Here are some points, one per row:
[ -58   -9  -25  -31  -18  -57  -55   -9  -98  -22   32  -14  -15   20
   16   37   42  -21  -52  -12  -16   -6   15   -9  -73 -127   56  -41
   -9    7   39   -4   74   10    8   55    0    7  -55  -56   33  -21
  -39  -37  -29  -47  -26   24]
[ 32 -71 -32  46  11  24  -5  62 -48 -60  36  33  49  47 -55 -13  23   9
  17   3 -12  -5  26 -10 -48 -29  66  31 -14  -3 -34 -33   7   8 -36  14
 -28  27  27  -4 -19  40  -2   3 -33 -42  -7  49]
[ 20 -37 -50  36 -11 -54  47 -70  -3   4  10  -4 -35 -58 -28  19  59 -26
 -47  33  26 -10  25 -27 -29   0  21 -44   4  23  38  33   7 -18  -2  33
 -13  35  -3  28 -11  -2 -24  54 -37  17  92   0]
[ -10  -12   29    3  -14   18 -100    7   59   32  -18    5  -79   12
    2   -4   38  -10   47  -35  -12   20   62   34   13  -59  -50   84
  -14    9   61  -29  -81  -35   19  -34   19   29  -31  -11  -23   13
  -49  -11   39  -17  -10    4]
[ 56 -14 -64 -27  38 -87  19 -24  66 -77 -74 -58 -29  40 -31 -38  62 -28
   3  35  15 -11  20  -4 -62 -29 -36  24 -22  68  24  -5 -11 -26 -24  15
 -59  34 -29 -69   4  23  -5 -55  -3 -21   2 -36]
[  40  -30  -76  -14   10   25  -61   39   50  -16   14  -10 -116   27
  -31  -40   30   21    1   38  -58    2   46  -24  -31   41  -82    1
   30  -19   -3    1  -18  -31    5  -21  -59   37  -39   -4   17   -1
  -29   40   20    1   76  -74]
[-79 -33   1   8  38  13 -87  63  46 -31   5 -46  15  66  47  41  96  -8
  -5  61 -33 -35   4   4 -44 -34  36  27 -25 -35  23  -5 114 -16  15  53
  64  52  -2  16 -65  13 -20 -15 -35  25  26  61]
[  6 -24 -14 -11  -4  -7 -41  -4  -8  69  -1  34  71  54  37  -1  41 -15
  31  24  -5 -55   6 -21   2 -42  61 -95  -2  62  12 -11  66   4  -1  28
 -43  55 -41 -10   7 104   4  18 -47 -23 -39  27]
[113 -78 -60 -30 -21  10 -66  34  41 -14 -34 -34 -15  13 -17  12  34   1
  -3  65 -15  -3  13 -22 -21 -72  53 -54 -23 -28  35  36 -25 -20   8 -23
 -24   7 -34 -33   2  -3 -54  -8  14 -41  -8 -11]
[ 66  29 -70  47  15 -16  -7  28   0  69   9  23   6  33  56 -36  43   7
  29  28   8  -5  56 -32  32   8  60 -20  32  13  54  28  33  -4  -8  58
  -2  28   9 -27 -13  38  13  85 -53  21 -11  -4]
[ 90 -26 -80  65   6 -11  12  20  45  18 -41 -30 -28  10  17 -41 100 -38
  46  12 -27  23  21 -28  21 -12 -14  -3 -26  74  56  -5  62 -31 -16 -24
 -38  69 -38  14  41  67  17 -52  20  59  91 -29]
[-38 -44 -55 -60  17  -9 -23  43   2  18  88 -52 -24   5  10 -26  29  42
  79  -8   0  12   0  -9  36 -41 -42  51  14  -2  70 -21 -61  34  33   4
  13  57   3   9  -4  82   5  38  68  65 -30  -8]
[-25 -69 -18 -40 -30  39 -24 -18  37 -27   0   3 -33  19  -1 -21  33  28
 -17  92   8 -31  43  36 -12 -32   4 -92 -11  16  57 -13  86  -7 -26  58
  -1 -10  -2 -10  15  23 -33 117  -7 -47  33 -35]
[ 67 -74 -41 -65  -8   1 -27 -72   1  -8  92 -54 -28  67  -2  11  55 -14
  10  24  -5  16   5   3  63 -37 -15  -9  11 -55  30   0 -10  22 -19   1
 -19  38   6 -52 -40  62 -19  15 -45 -55 -44  -8]
[ -40  -22  -23  -79   19   22  -23  -53   20   26  -10   66  -89   -6
  -34   18   37   30   24    8   25  -49   39   12   17   11   53  -43
   35  -28   47  -23   38   44  -72  101  -20   38   36   -7    0  102
  -33    3   26  -33 -120   62]
[ 44  -2   7  24 -48 -60   1  74 -75 -68  22 -21  -9 -15  33  -6  16 -19
 -28 -31 -27 -66   6 -20 -63 -68 -27 -37 -53  -4  43   5 -14 -10  11  57
  -8  10  13   4 -63   6 -31 -13 -98 -54  -7  10]
[ -4 -25 -26  42 -24 -35  -2 -33  41 -58 -38  50 -27  -7 -25  33  10 -20
 -60   8  19 -30  27 -30 -17 -21  59  48  18  36  25  21  17  -5  -8  24
  20  30  27  42  -2  59  -1 -10 -46  -1  39 -14]
[  85    9   -9   28   30  -92   22  -83  -26 -101  -16   -1   -2  -74
   14  -57   54   -7  -10   10  105  -23  -38  -10  -28 -127    4   29
   -2   26  -25   -4  -17   76  -10   21   12    7   44   14  -45   76
  -11    1    1   59 -104   65]
[ 27 -33  24  72 -58 -48  -9  25 -18   1 -25  19 -25  31 -34 -20  51  -4
 -43  12   7 -21  18 -12 -18 -51 -16 -39 -89  36  66  13 -31  20 -15  32
  26   1 -26  -9 -12  19 -16 -45  25   2 -56   0]
[-49 -28 -46  58  40 -96  27 -73 -10  74  37  28  22  27  29 -37  33 -16
  17 -10 -25 -41   2   8  17 -56  54 -16   6  42 -30   9  31   0 -61  66
  40  63  22   9 -67  12  20 -24 -48  47 -29  93]
[-29 -26 -20   2 -13   2 -21 -35 -79  -4  -6   7 -35  46  30  -2  43 -18
 -13 -20 -29 -46  54 -37  56 -25  90 -33   7   8  15   5 -45 -20  65  56
 -30  64  54 -35 -82  -1  13  -7 -28  73 -35  42]
[-34 -49 -53 -31 -37  15  -7   0  35 -26 -11  41  90 -20  -1  39  62 -17
   7  16 -18 -32  50 -14 -61 -20   2  35  -8 -17  33  11  18   6 -13  40
   7   8  12   7 -44  15   2 -30  -8   7  -5  -4]
[ -7 -13 -89  -5   6 -45  22 -29 -26 -54 -69  -1 -48  51 -34 -40  76 -24
  10  36  -6  -5  41 -11  24 -25  19   2  14 -10  22  40 -30  -2 -20  -9
  65  47 -39   2   5 -11   8  41 -68 -20 -56 -59]
[ -9 -34 -33 -53 -11 -57 -21 -51  65  15  -4  18 -78  23 -28 -18  68 -23
 -52  40  20 -45  41 -35 -35 -21 -32  29  -9 -29  44  -1  21 -54 -34 -16
   2   5 -43 -21 -24  24 -28  71  56 -53 -15  19]
[ 127  -32  -44   88   14   14  -69   22   70  -99    1   25    0   27
  -13   -9   86  -17   96  -61   64  -70   13   30   12 -110   -3   25
  -18    2  -33  -52   68  -15   51   33  101   10   -5   61  -53    5
  -35  -49   72  -54   35   48]
[ 82  -6 -67  48   4  -9 -77 -34  33  70  -9  -1  61  18 -29 -30  42  23
 -55  38  25  -6  49  -7 -11  -1  32 -50 -10  20  54 -26 -18 -47  11 -54
  48  -9 -31  20  26 -10 -28 -22 -33  42  32  -7]
[ 63 -77  17  14  15 -66  17  27  41  -3 -14  17  44 -17 -11 -19  -1   7
 -63  -1 -28 -27  -4 -24 -83 -63  72 -48 -48  11   7  -1  -8  37 -70  12
 -68  -8  -1 -48   0  49  22  70 -83 -25  56  -9]
[ 64 -54 -20 -78  -1 -31 -14   5 127  32  -7 -26 -36  61  -8 -24  59  25
  15  58  19  40  40 -17 -24 -59 -16 -48  20  29  38 -43  43  12 -47  60
 -74   1  12  29 -29  14 -42  -8 -20 -15   9 -32]
[-67 -45 -15  18  36 -40  17 -33  44 -14  42  46  58   6 -35 -30  64 -40
 -17 -11  20  41  31 -53  -1 -75 -10  12  26  13  51  13 -16   4  24  57
  -2  58  28   7  40  22 -39 -76  18 -43 -31  71]
[ 26 -15 -46 -21  19  -4  -7 -22  18 -24  30  13  59  45  -5 -53  44 -27
 -74  91 -22 -14   2  20 -37 -31   5 -54  19  -8   1 -44 -26  12 -80   1
  34  17 -44 -47  -2 -13 -24 -28 -41 -68  46 -15]
Along one direction, these points spread out more than along any other. How many in every 100 of the points above lie lower along it than each point below? Answers are rounded to whole numbers. More than half of the points above lie lower than the first one.
[ -40  -22  -23  -79   19   22  -23  -53   20   26  -10   66  -89   -6
  -34   18   37   30   24    8   25  -49   39   12   17   11   53  -43
   35  -28   47  -23   38   44  -72  101  -20   38   36   -7    0  102
  -33    3   26  -33 -120   62] : 77
[ 127  -32  -44   88   14   14  -69   22   70  -99    1   25    0   27
  -13   -9   86  -17   96  -61   64  -70   13   30   12 -110   -3   25
  -18    2  -33  -52   68  -15   51   33  101   10   -5   61  -53    5
  -35  -49   72  -54   35   48] : 53
[ 82  -6 -67  48   4  -9 -77 -34  33  70  -9  -1  61  18 -29 -30  42  23
 -55  38  25  -6  49  -7 -11  -1  32 -50 -10  20  54 -26 -18 -47  11 -54
  48  -9 -31  20  26 -10 -28 -22 -33  42  32  -7] : 27
[113 -78 -60 -30 -21  10 -66  34  41 -14 -34 -34 -15  13 -17  12  34   1
  -3  65 -15  -3  13 -22 -21 -72  53 -54 -23 -28  35  36 -25 -20   8 -23
 -24   7 -34 -33   2  -3 -54  -8  14 -41  -8 -11] : 10
[ -58   -9  -25  -31  -18  -57  -55   -9  -98  -22   32  -14  -15   20
   16   37   42  -21  -52  -12  -16   -6   15   -9  -73 -127   56  -41
   -9    7   39   -4   74   10    8   55    0    7  -55  -56   33  -21
  -39  -37  -29  -47  -26   24] : 87
[ 44  -2   7  24 -48 -60   1  74 -75 -68  22 -21  -9 -15  33  -6  16 -19
 -28 -31 -27 -66   6 -20 -63 -68 -27 -37 -53  -4  43   5 -14 -10  11  57
  -8  10  13   4 -63   6 -31 -13 -98 -54  -7  10] : 80
[-25 -69 -18 -40 -30  39 -24 -18  37 -27   0   3 -33  19  -1 -21  33  28
 -17  92   8 -31  43  36 -12 -32   4 -92 -11  16  57 -13  86  -7 -26  58
  -1 -10  -2 -10  15  23 -33 117  -7 -47  33 -35] : 23
[ 66  29 -70  47  15 -16  -7  28   0  69   9  23   6  33  56 -36  43   7
  29  28   8  -5  56 -32  32   8  60 -20  32  13  54  28  33  -4  -8  58
  -2  28   9 -27 -13  38  13  85 -53  21 -11  -4] : 47
[  40  -30  -76  -14   10   25  -61   39   50  -16   14  -10 -116   27
  -31  -40   30   21    1   38  -58    2   46  -24  -31   41  -82    1
   30  -19   -3    1  -18  -31    5  -21  -59   37  -39   -4   17   -1
  -29   40   20    1   76  -74] : 0
[ -10  -12   29    3  -14   18 -100    7   59   32  -18    5  -79   12
    2   -4   38  -10   47  -35  -12   20   62   34   13  -59  -50   84
  -14    9   61  -29  -81  -35   19  -34   19   29  -31  -11  -23   13
  -49  -11   39  -17  -10    4] : 13
